[[ -4  -1 -29  31]
 [  2 -21  29 -14]
 [ 60  -9  31 -10]]
|
[[ 31 -14 -10]
 [-29  29  31]
 [ -1 -21  -9]
 [ -4   2  60]]

[[ 32  45   3  37   2]
 [-28  -7  36   1  -6]
 [-28  -6 -11 -50   2]
 [ 43 -44  35 -18  23]
 [ 58 -10 -52  52  41]]
|
[[  2  -6   2  23  41]
 [ 37   1 -50 -18  52]
 [  3  36 -11  35 -52]
 [ 45  -7  -6 -44 -10]
 [ 32 -28 -28  43  58]]

[[  3  44]
 [-35  31]
 [ 39 -21]
 [-45  18]
 [ 13 -35]
 [ 40 -14]
 [-25 -22]
 [-47  19]]
|
[[ 44  31 -21  18 -35 -14 -22  19]
 [  3 -35  39 -45  13  40 -25 -47]]

[[-47  25   9 -39  48 -31]
 [-25   0  25 -24  -2  26]
 [  2 -20  23  -8 -12  25]
 [ 48 -32 -27  49  -4 -47]
 [ 28 -34 -40  20  48  -2]
 [-30 -12  23  26  -6 -30]
 [-26 -31 -11  20  33  19]]
|
[[-31  26  25 -47  -2 -30  19]
 [ 48  -2 -12  -4  48  -6  33]
 [-39 -24  -8  49  20  26  20]
 [  9  25  23 -27 -40  23 -11]
 [ 25   0 -20 -32 -34 -12 -31]
 [-47 -25   2  48  28 -30 -26]]

[[ -1  -7  12 -10  -1 -14 -23  -3   7  -1  13]
 [ -2  -5 -10  -3   2 -58 -24 -40 -26  -7  31]
 [  1 -30   1  -1 -11  40  41 -36 -12 -21  -3]]
|
[[ 13  31  -3]
 [ -1  -7 -21]
 [  7 -26 -12]
 [ -3 -40 -36]
 [-23 -24  41]
 [-14 -58  40]
 [ -1   2 -11]
 [-10  -3  -1]
 [ 12 -10   1]
 [ -7  -5 -30]
 [ -1  -2   1]]

[[  9  -4 -15 -18  26  31 -18  12   1  18  26]
 [ -3  12  19   4  10 -15   5 -17   5 -49  13]
 [-41 -12   6   4 -10  25  16  14   6  -1 -25]
 [ 28  -1 -18  11  46  14 -15   3   5  35   9]
 [ 15   2  19 -28  24 -13 -16  14   4  18 -52]]
|
[[ 26  13 -25   9 -52]
 [ 18 -49  -1  35  18]
 [  1   5   6   5   4]
 [ 12 -17  14   3  14]
 [-18   5  16 -15 -16]
 [ 31 -15  25  14 -13]
 [ 26  10 -10  46  24]
 [-18   4   4  11 -28]
 [-15  19   6 -18  19]
 [ -4  12 -12  -1   2]
 [  9  -3 -41  28  15]]
---
[[ -1   0]
 [  1  -1]
 [  0  -2]
 [ 16  49]
 [  0  -2]
 [  0  -2]
 [-48  17]
 [  1   2]
 [  1   2]]
|
[[  1   2]
 [  1   2]
 [-48  17]
 [  0  -2]
 [  0  -2]
 [ 16  49]
 [  0  -2]
 [  1  -1]
 [ -1   0]]

[[ 41  -5 -30]
 [ 39  -1 -30]
 [ 34 -17 -40]
 [ 43 -13 -35]
 [ 26 -17 -46]]
|
[[ 26 -17 -46]
 [ 43 -13 -35]
 [ 34 -17 -40]
 [ 39  -1 -30]
 [ 41  -5 -30]]

[[  6   8   0  -2  -9   0 -18   1 -24]
 [ 10  -3   7  19  -3  10   2 -50  -2]
 [ -1 -27 -13   5 -11 -21  15  -5  10]
 [-23  44  34 -16 -23 -17 -18  -9   0]
 [ 36  12   2  10  -1  12  12 -31 -16]]
|
[[ 36  12   2  10  -1  12  12 -31 -16]
 [-23  44  34 -16 -23 -17 -18  -9   0]
 [ -1 -27 -13   5 -11 -21  15  -5  10]
 [ 10  -3   7  19  -3  10   2 -50  -2]
 [  6   8   0  -2  -9   0 -18   1 -24]]

[[ -9 -46  33 -39  27 -28  -9 -31 -28  27  13 -30   7 -43]
 [ 17  37 -26  -3  11 -45   9 -31  15  -5 -31   4  20  32]
 [-31   8  12   1 -35 -35  29  -1 -28  -6  51  41   4 -21]]
|
[[-31   8  12   1 -35 -35  29  -1 -28  -6  51  41   4 -21]
 [ 17  37 -26  -3  11 -45   9 -31  15  -5 -31   4  20  32]
 [ -9 -46  33 -39  27 -28  -9 -31 -28  27  13 -30   7 -43]]

[[  7   0  -8  -3   2  14 -10  -7  28  -1   4]
 [ 13   0 -18  -8   4  27 -22 -15  55   0   8]
 [  4  -1  -3  -1   1   7  -4  -3  15  -1   2]]
|
[[  4  -1  -3  -1   1   7  -4  -3  15  -1   2]
 [ 13   0 -18  -8   4  27 -22 -15  55   0   8]
 [  7   0  -8  -3   2  14 -10  -7  28  -1   4]]

[[ 52 -48  -4 -11   1  52 -43  22]
 [-15  15  -1  11   2  -5   5 -12]
 [-12  16  -1  13   1 -17  24 -16]
 [ 49 -51  -1 -16   0  41 -34  28]
 [ 43 -50   0 -13   1  37 -33  23]
 [ 31 -36   2  -4  -1  27 -21  16]
 [ 20 -20  -1  -2   0  20 -18  16]
 [ 39 -42   1 -12  -1  29 -25  22]]
|
[[ 39 -42   1 -12  -1  29 -25  22]
 [ 20 -20  -1  -2   0  20 -18  16]
 [ 31 -36   2  -4  -1  27 -21  16]
 [ 43 -50   0 -13   1  37 -33  23]
 [ 49 -51  -1 -16   0  41 -34  28]
 [-12  16  -1  13   1 -17  24 -16]
 [-15  15  -1  11   2  -5   5 -12]
 [ 52 -48  -4 -11   1  52 -43  22]]

[[  8  17  25  29 -13]
 [ 14  32  45  53 -24]
 [ 14  17  30  35 -15]
 [  4   3   7   9  -3]]
|
[[  4   3   7   9  -3]
 [ 14  17  30  35 -15]
 [ 14  32  45  53 -24]
 [  8  17  25  29 -13]]

[[ 36  -4  -1  19  15  23 -21   8 -23  19  16 -14   4  45]
 [  9   0 -11  19   8  -8  22  -7   8  -1  15   0  14  -9]
 [ -1   8  -3   7   2 -11   8   1  -7  20  13   4  10  -1]
 [  8   1 -29   5  -2  -5  11 -13 -13  15   4   0   9  -9]
 [  2   2   6  14  -1  -2   9   4  -4  15  11   3   3   2]
 [  8   5  -6 -11  -5 -10   2  -3  -5  14  12   1   7  -3]]
|
[[  8   5  -6 -11  -5 -10   2  -3  -5  14  12   1   7  -3]
 [  2   2   6  14  -1  -2   9   4  -4  15  11   3   3   2]
 [  8   1 -29   5  -2  -5  11 -13 -13  15   4   0   9  -9]
 [ -1   8  -3   7   2 -11   8   1  -7  20  13   4  10  -1]
 [  9   0 -11  19   8  -8  22  -7   8  -1  15   0  14  -9]
 [ 36  -4  -1  19  15  23 -21   8 -23  19  16 -14   4  45]]
